Turns in one plane each, and the order they were made in; the first pair answered:
turn Tiken:
[  7 -25 -10   9  -3  -5 -17 -14  19   5] |-> [ 11  -3 -13  18  20  24 -14  -7   4   8]
[ 12 -11 -17 -26  10  15   6  -1 -14 -18] |-> [ 17 -14 -11 -22   4   5  13  -3 -14 -11]
[-13 -15 -12  16 -18 -11  -2  -5   9   0] |-> [ -6  14 -11  25  12  16   3   5  -2   5]
[-35  17 -16  19   5  21 -11  23   1 -22] |-> [  9  20  21  10   9 -21  25   7 -24  25]
turn Lakar:
[ 19  31  27 -20  39  12  11   9 -29  38] |-> [ -2  26  -9  16  43  46 -11   5 -11  29]
[ 15  -5 -18  28  30  33 -16 -11  -6  11] |-> [-13  22  18 -25  12  17  -2  34 -16 -15]
[ 5 24  3 29 -8  1  0 -5  5 13] |-> [-9 37 12 12 -8 -1  6 12  0 -2]
turn Lugot:
[ 25   2  18 -14   8  -3   2  -3 -10   6] |-> [  9  -6   8   3  -9 -21  12 -11  -3  14]
[-19  -7  -4   7 -30 -12   4   5   2  -8] |-> [ -6  -6   6 -15 -13  15  -4  20  -9 -23]
[ 41 -11  19   2  -8 -14  28 -14 -13  50] |-> [  7 -41   3 -12 -46 -35   7 -18  16  25]
turn luv:
[  4 -19  21 -22 -28 -30   5  -9   7   6] |-> [ 17  11  31 -34   8   6  10  14 -17  -3]
[ 15 -29  31 -28  12 -36  14   1 -16  -7] |-> [ 24 -21  15 -29  35  13   2  15 -21 -22]
[-13  24  14   2  -2  13   9  20 -12 -21] |-> [-19   6  -7   9  -9  18  -8  12   4 -26]
turn pavi:
[-25   0  -9  -7 -37 -33  -2  -4  32 -11] |-> [-30  -3 -24  -1 -29 -13 -17  -3  36 -18]
[-9  7 -7  2 12 12  1  7  3 -1] |-> [ 3 -7 -6 -9 10 15 -2  2 -2  5]
[-11 -23 -14  13 -25 -54  -2 -31  22  23] |-> [-40  -3 -30  28 -21 -42  -8 -18  25  19]
[-24  43   6  14  10   6  19  23 -10   3] |-> [ -1  18 -19  12  19  40  -6  14  -2 -18]
Pairs:
Between the rows of a pair lie 2 to 3 turns.
[ 35   1  10  10  25  -4   8  -1 -30  33] |-> [-11  13   8 -20  11  22 -11  40 -19 -21]  luv then Lakar
[-46  16  -8  24 -29 -20  -4  10   0 -11] |-> [  3 -13  37 -37 -24 -27   1   3 -21  -9]  pavi then Lakar
[  9  -6 -16  54  25  15  -3 -15  19  17] |-> [-23  -9  31 -22 -18 -30  10  23  20 -23]  Lugot then Lakar
[ 25   0  34 -10   3  -4  30  13 -20  20] |-> [ 35 -25  -7  22  15  29   3 -13  -5  19]  Lakar then pavi
[-34  -7 -35  14   1  20 -11 -14  21 -12] |-> [  7   2  26 -47  12   7  19   5 -15  -5]  Lugot then Lakar
[-31 -10 -24  28 -30 -23  10 -14  20 -14] |-> [-16 -18 -15  26 -23 -25  16 -25  17   3]  Lakar then Lakar
[  6  20 -34  28  12  -3 -20 -22  17  14] |-> [  9  -7 -32  -9   0   8 -40 -21  28 -14]  Tiken then Tiken then Lugot
[  6 -34  12 -30 -15 -32   7  -9   0  15] |-> [ 28   1  23 -15  19   3  19   6 -31  29]  Tiken then Tiken
[-33  11  -9   7  -3  12  13  26  17 -26] |-> [-22  -6  10 -25 -12  -4  17  28   8 -32]  Tiken then Lugot then Lugot
[ 16 -10 -24  -1  12  45 -11   1 -23 -30] |-> [-29  -8 -41  26 -18  11 -13  -3  -6 -29]  Tiken then Lugot then Lakar
[-10  -5  14 -20 -48 -45  10  -6  22  23] |-> [-22  28  15  10 -36 -40  23   4  11  29]  pavi then Tiken then Tiken
[ -2  21 -21  29  19   7  16  -7  -9   8] |-> [  1  12  -5 -25  18  20   0  13 -10 -27]  pavi then Lakar then pavi
[-16  43  18  42  11   6  13  31  -3  -2] |-> [ 20 -10  52 -33  -8 -24   5  18  -2 -17]  Lugot then pavi then Lakar
